Each named turn below is shown by a few rows before and after it. Which turns, in which order, take the first row of each later pair to the second? The first pair is answered.
parog (before => after):
[ 10  -9  13  -7   9  -1   1   7 -19   4] => [-11 -10  14 -13   3  14   0   8  -5   1]
[ 36 -30 -16   1  18 -33  14 -21 -15   6] => [ 13 -23  17 -34  38  -8  24  -3 -18  -7]
[-28 -35   2 -42  34  15  20 -10   9  -1] => [-30 -41 -32 -12   7  10   9 -30  28  11]
Ziru (before => after):
[  0 -13   1   5 -20  -9   1   2  -6  10] => [  6 -12   8  -2 -12 -12   2   5 -14   7]
[  2 -21 -21  38 -20 -26  -3  -6   7  12] => [ 22 -14  12   9  14 -38  10  17 -26   0]
[  2  -1  17 -10  17  10   0  23 -26  -8] => [-27  -1   2   0 -11  29  -7  16   3  -3]
[ 32 -16  -7   1  12 -22   7 -12 -14  -1] => [  6  -1  25 -29  15   8   8  11 -11  -8]
zupe (before => after):
[ 18  -6  18 -35  50 -27  20  11 -12  -5] => [ 29  27  29 -17  27 -29   2  35 -17   1]
[  1 -11 -22  15  -8  -3  -4 -14   8  -2] => [  7 -12 -22  14  -3  -7  -3 -14   4  -3]
[-11  -4  34 -41   1  21 -13  27 -13  -8] => [-12  -8  31 -42   4  21 -11  25 -13  -9]
[ 37  19 -10  33 -17 -19 -21  13 -14  15] => [  4  23 -15  32 -37   6 -28  14  10  17]
tisan (before => after):
[-28 -13  13 -18   9  19  12  -3   4   3] => [-16 -16  17 -21  23   8  15  -2  -6   1]
[ -2  29  15  -5  11   5   3  19 -21  -7] => [-14  29  12   0   0  16   0  21 -11  -5]
[-17 -16  -6  -9   2   9  16 -11  10   0] => [  0 -16   0 -11  16  -3  21  -9  -3  -2]
[-24  -9 -20  -2  -6  -1  -4 -31   2  -8] => [-11 -15 -16  -7  10 -11   2 -31 -11 -11]
Bupep (before => after):
[-10   2 -19   6 -22   4 -15 -10  20   6] => [-10   8  17 -29   6  12  -2  14  -1  -5]
[ 22  -7 -13   6   3   2  13  -7   2   1] => [ 5 -9 -9 -3  3 20 16 -7 12 -3]
[-12  24  32 -21  -3   4  -9  36  -4  -4] => [ 19  24   1  21 -20 -30 -22  20  -8   8]
[ 30 -21 -26  17   4 -26  16 -20  -7 -10] => [-23 -28 -21  -8   0  16  22 -24  24 -13]
Then:
(two turns a pair)
[  4  -6  29 -22  27   5  -1  13 -20 -27] => [ -5 -21 -29  24 -15   2 -15 -25  16  -8]	Ziru Ziru
[  1 -11 -44  48 -24   4   2 -35  34  21] => [ 14  -5  36 -36  55   7  32  12 -22 -12]	Ziru parog
[  2  38   2  39 -31  -7 -25  17   5  12] => [ 23   3 -27  45  -5 -33 -13 -17  -1  14]	zupe Ziru
[ -3 -16 -25   9   9   1  -2 -23  18   6] => [ -3 -14   4 -20  32   3   7  -6   2  -6]	Ziru parog
[ 11 -19 -13 -14  24  -3   5   1  -4 -22] => [ 19 -16 -20  -4  19 -10   0  -2  -6 -18]	parog Bupep
[ 15  22  38  26  -4  -7 -24  36  -6 -22] => [-41  -7  19   9  -7  34 -13  10  36 -25]	zupe zupe
[-17   1 -30  20 -20  12   2 -32  22  16] => [-23 -15 -23  -1   3  20  15 -36  19   9]	Ziru Bupep
[  4  23  31 -18   1   8  -1  17  -8  -4] => [ 18   6 -18  25 -20 -12  -9 -16   7  12]	Ziru Ziru
[  8 -24  24 -24  54 -13  23  -2 -11 -10] => [ 36 -18  13   3  44 -34  13  -3 -22  -2]	parog Bupep
[ -7 -18 -41  22  -7  -1   5 -24  16  -1] => [ 35  -8 -11   9  24 -27  11  -1 -24  -8]	Bupep Bupep
[ 16  -9  -6   9   7 -16  -2 -14  -8   1] => [  2  -9  13 -15  20   1   5  -6  -9  -9]	Bupep Bupep
[ 23 -15  -3   1  -4 -15  10  -8  29   5] => [ 11 -21   0  -8  -1  -5  14  -7  33   0]	Bupep Ziru
[ -2  -8 -18   9 -10 -20  -3  -4  -9   4] => [-15 -15 -20   2  -4 -10   2  -8  -2   0]	Bupep Ziru
[ 11   6  24  -9  17  -5  11  14 -19  -3] => [-11  -1 -17  22 -20   4  -1 -13  18  11]	Ziru Ziru
[ 26 -11   5  22 -17 -35 -36  -4 -24   9] => [-39  -8  21  -8 -30  20 -33   5  14   1]	tisan Bupep
[ 20 -12 -22  14   3 -20   3 -25  -4   5] => [ 11  -9  11 -20  29  -8  15  -4 -18  -8]	Bupep Bupep
[ -8 -14 -17  -4 -11  14   8 -17  14  16] => [ 26 -10   0 -14  14 -10  13  -4 -18   9]	parog parog
[-47  -2   1 -15  -1  23  18  10  29  -8] => [ 28 -12 -19  18  18 -41  20  -6  -8   0]	parog Ziru
[-26 -34 -53  16  -5  14   9 -45  34  10] => [ -1 -16  28 -47  57   9  30   8 -23 -18]	Ziru Ziru
[ -2 -11  23 -32  27   6  15  10 -18 -16] => [-14 -30   3 -26  27  10  19 -12  -2 -15]	parog zupe
[-19  17 -23  54 -48  -8 -19  -3   6   9] => [ -8  35  -5  46 -48 -12 -22  18 -10   6]	parog zupe
[ 20 -29 -34  32  -5 -17   0  -9  15  16] => [-34 -29  -1 -16   4  34  12   8  28   1]	zupe Bupep
[ 23 -18   2 -20  30 -23  11  -3 -27  -8] => [ 19 -22 -33  16  -2 -26  -1 -24  -4   5]	Bupep zupe
[-22   3   4  -3 -25  25  -8  -2  32  -7] => [ 39  -7   9  -3  16 -26   6  -3 -14 -13]	Ziru Ziru
[ 53   3   0  27  14 -27  10 -16 -30   6] => [-36   0  27 -24   4  51  18  -2  13  -8]	parog parog
[ -6  -6 -37   4   4   5  18 -33  18   6] => [  0  -4  -4 -26  36   6  27 -15  -6  -6]	Ziru parog
[ 30   9  17 -18  25  -7 -15  18 -30 -17] => [-12   3 -30  18 -28  17 -32 -11  21   1]	Ziru Ziru
[-13   3 -13   9 -16   2 -18 -21  13  -5] => [ 20  11   3   8   0 -20 -16  -9 -17  -7]	Bupep Bupep
[ -1  19  14   2 -11  21 -35   2 -15   9] => [-14  13  13  -6  -7  30 -31  -1 -10   5]	Ziru Bupep
[-20  24   4  -1 -34  30  -7  23  23  10] => [ 20  30  -8  27 -37  -6 -13  19   5  15]	Bupep Bupep
[-55 -36  16 -33  19  42  27  -2  13  -3] => [ -1 -64 -23  -1  34 -10  30 -38  -7   5]	Ziru tisan
[ 27   3  16  -8  26 -12  17  16 -23  -8] => [ 34  21  10  15   0 -16   0  21 -17   1]	Ziru Bupep
[ 41 -14 -12  12  31 -38  10 -11 -27  -1] => [ 27 -25 -34  25  14 -32   9 -28  -8   5]	Bupep parog
[-14 -26  -9  11 -12  10   0 -13   1  10] => [ 12 -22  10   0  14  -8   6   1 -26   3]	parog parog
[  7 -18 -14   9   0 -11   6 -13  -5   3] => [-12  -8  15 -17   7  12  10   8  -8  -5]	parog Ziru
[  5   7  34 -22   4  -5  -4  12  -4  -8] => [ -6  -9 -13  11 -22  -6 -12 -21  23   5]	parog Ziru
[-12 -17  -3   7 -20   9   1 -21   5  22] => [ 16 -14  20  -9   6 -10   8  -6 -25  16]	parog parog
[  0 -32 -25   3  25  -9   8 -39  13 -12] => [-14 -34 -15 -12  28   3  12 -34  14 -18]	Bupep parog
[ 44  -3  -9  37   7 -36 -14 -11 -27   6] => [-40   0  34 -28  12  40   0  14   4 -10]	parog parog
[-24   1  25  18 -19   4  11 -13  15 -14] => [  4   4  20  34 -18 -18   8 -14   4  -8]	Bupep Bupep
[ 23 -32  42 -40  68 -20  25   2 -25 -11] => [-28 -35  43 -56  55  22  24  -1   5 -14]	Ziru zupe
[ 11  16 -13   3  14 -22   2  -2 -21 -10] => [  4   6 -24   4  13 -21   3 -15 -14 -10]	Bupep Ziru
[ 14   0 -33  65 -52 -26 -42 -28   0  16] => [ 58 -15  -2  28  17 -59 -16 -16 -52  -2]	zupe Ziru
[-38 -20   0 -17   3  26   7 -10  24  -4] => [-23 -17  22 -34  27  16  15   3   4 -12]	parog Bupep
[  8   4   8 -18  31  -1  18   3 -32  -6] => [-24   6 -27  13 -19  21   1 -13  11  10]	Ziru parog
[-33  36  23  -2 -19  23 -17   4   8   9] => [-19  42  18  11 -25   9 -23   5   0  14]	Bupep Ziru
[ 14   3  21 -13  13  -8   1  19 -18  -9] => [ -8  -6 -18  17 -25   3 -12  -8  17   4]	Ziru Ziru
[-21  26  18 -20 -10  13 -18  32  -1  10] => [  8  22 -17  18 -27 -15 -27  14   1  22]	parog parog
[ -8 -23 -45  34 -26  -5  -2 -36  29  17] => [ -8 -21  32 -47  45  10  28   6 -15 -12]	Bupep zupe
[-11  43  12   3  -2  -5 -12  49  -8   0] => [-55   6  -7 -17  11  23   9  19  20  -6]	zupe zupe
[  0  39  30  24 -52  -2 -20   4  -1   4] => [ 11  15  -4  43 -51 -19 -16 -25   5  10]	zupe parog
[  6 -35 -31 -11  41   1  26 -21  10  -4] => [  6 -13   8 -36  50  11  28  12  -6 -13]	zupe parog
[ 33  20  17   5  17 -14 -12  17 -18   4] => [-24  12  -5   8 -18  27 -19   0  28   9]	parog Ziru
[ -7 -42  -8 -25  40 -16  33 -56 -12 -12] => [-50 -32  -5 -33  15  21  28 -48  17 -12]	Ziru Ziru
[-26 -14  -3 -36  32  15  17 -37   6 -10] => [ -6 -20 -34  -4  16  -6  10 -56   9   3]	Ziru parog
[ 35  31 -25  37 -37 -20 -20  10   2   9] => [ -1  50  24  -9 -27  17 -13  48  -1  -5]	parog Ziru
[-25   9  18 -18  -7  23   1  18   5  -7] => [ -8  12  28 -20   3  11   1  26 -11 -10]	parog Bupep
[-24   0  10 -13 -20   6  -5   4  11  -2] => [  2   3  -6  12 -27 -16 -14  -5   4   6]	Bupep Bupep
[ 13  27  20  -4  -4 -18 -19  18 -19  -9] => [-19  15 -10  12 -32   1 -26  -2  18  -2]	parog Ziru
[  8  16  52 -46  28  26   4  36   2 -15] => [ 36  30 -11  42 -41  -5 -33   8  24  18]	Bupep zupe
[ 44  21  25   5  17 -24 -17  28 -23   0] => [-30  10  33 -31  10  33  -8  26  16 -10]	Bupep Bupep
[-22   1 -28  14 -29  20 -11  -9  27   7] => [ 27   5  20 -20  28 -12   4  18 -27  -8]	Ziru Ziru
[ -8 -29  -7 -13  -7 -15   9 -42  12 -14] => [ -9 -26   9 -27   7  -8  14 -34   5 -21]	Ziru parog
[ 10 -11 -35  28  -8 -28  -3 -28   0   2] => [-17 -27  -2 -27  34  -4  18 -19  -6 -19]	Bupep zupe
[-12 -23 -37  14  -3  -6  12 -43  10  12] => [-37 -22 -13 -17   9  19  22 -29  15   0]	Bupep Ziru
[-12 -20  20 -39  35   9  30   3 -15 -12] => [-42  -9  15 -32   7  33  19   7   7  -8]	zupe parog
[-23   7 -13  17 -28  27   8 -10  47   5] => [-31 -15  -2 -13   8  29  29 -18  39  -7]	Ziru Bupep
[ 48  -3 -11  17  10 -41   8  -5 -15   3] => [ 31  12 -22  38 -26 -27  -8  -3   6  12]	Ziru Bupep
[-39   2  -6  -9  -3  26   5 -10  25  -9] => [-27   3  14 -26  21  23  13   3   9 -17]	parog Bupep
[ 12  23  30 -20   8  -7  -3  27 -17  -5] => [-20  13 -12   9 -33  10 -16   0  25   8]	parog parog
[ 15 -32 -32  11   6 -13  13 -39   0   1] => [ 23   2  30 -26  26  -5  14  11 -30 -13]	zupe Ziru
[ 27  24  -7  30 -25 -19 -19   6  -8  14] => [  5  15 -23  34 -35  -5 -19  -8  12  15]	Bupep parog
[ 24 -17 -19  -8  25 -33  10  -4 -27  -6] => [ 23 -15 -37  10   6 -36   1 -11 -18   1]	parog Bupep
[ 50  -1  21  19  47 -47   0  -4 -46 -11] => [-68  18  18  10 -28  48 -18   2  36  -5]	Ziru parog
[-25   2 -12  -3  -8  18  -3  -7  25  13] => [ 23  -8  -4  -4  28 -21   7  -7 -13   8]	Ziru parog
[  7 -37  -8   6  28 -29  11 -10  10   2] => [-20 -39   4 -15  30  -6  13  -2  20  -3]	parog parog
[ 14  13  -3  12  -3  -9 -18 -10  -3   2] => [  6   1 -12  11  -2  -5 -13 -20   4   1]	Bupep Ziru
[-35 -12  -3 -30   0  37  -3  -1  20   0] => [ 32 -25 -29   9  17 -26  -3 -20 -11   9]	Ziru parog
[  0  -8   9 -11  22  -1   8  -1 -10  -5] => [-17 -12  -7  -2   7  12   4 -11   9  -2]	Bupep Bupep
[ -1  19   6   7  -6   5 -20  19  17  11] => [  3  14  -4  15  -9  -3 -22   8  20  13]	Bupep Ziru
[  3 -34 -29   9  13 -18  12 -29   4  -3] => [-15 -37 -24  -4  18  -3  15 -29  10  -8]	Bupep parog
[ 40  -2   1  16  23 -36   8  13 -32   1] => [-50  -5   6 -15  -4  37  11  12  21  -4]	parog parog
[  6   9 -15  14 -28   0 -11  16  -4  14] => [-17   3 -17   1 -27  15  -8  12   8  11]	Ziru Bupep
[  7 -14  -5 -16  38  18  11  -5 -17 -14] => [ -9 -18 -32   3  12  29   2 -21   9  -7]	Ziru Ziru
[-22  33   7 -13 -13  15 -18  42  -9  -7] => [  1  28 -22  25 -29 -10 -27  23  -8   6]	parog parog
[ 22  -6  -7   9   8 -26   5   3 -23  -6] => [ 17  -8 -21  22  -9 -22  -1  -3 -11   0]	parog Bupep
[-39 -28 -20   9   2   8 -29 -27  29  23] => [-48 -29  -1 -18  22  18 -18 -18  21  14]	parog Bupep
[ 35 -18  24 -23  36 -15  14   7  -4 -17] => [-14 -19 -19   7 -20  18  -3 -17  52  -1]	Ziru Ziru
[ -2 -10   1 -16   2   9   4   4   0 -13] => [  0 -13 -14   0 -10   4  -2  -6   9  -8]	Bupep Bupep
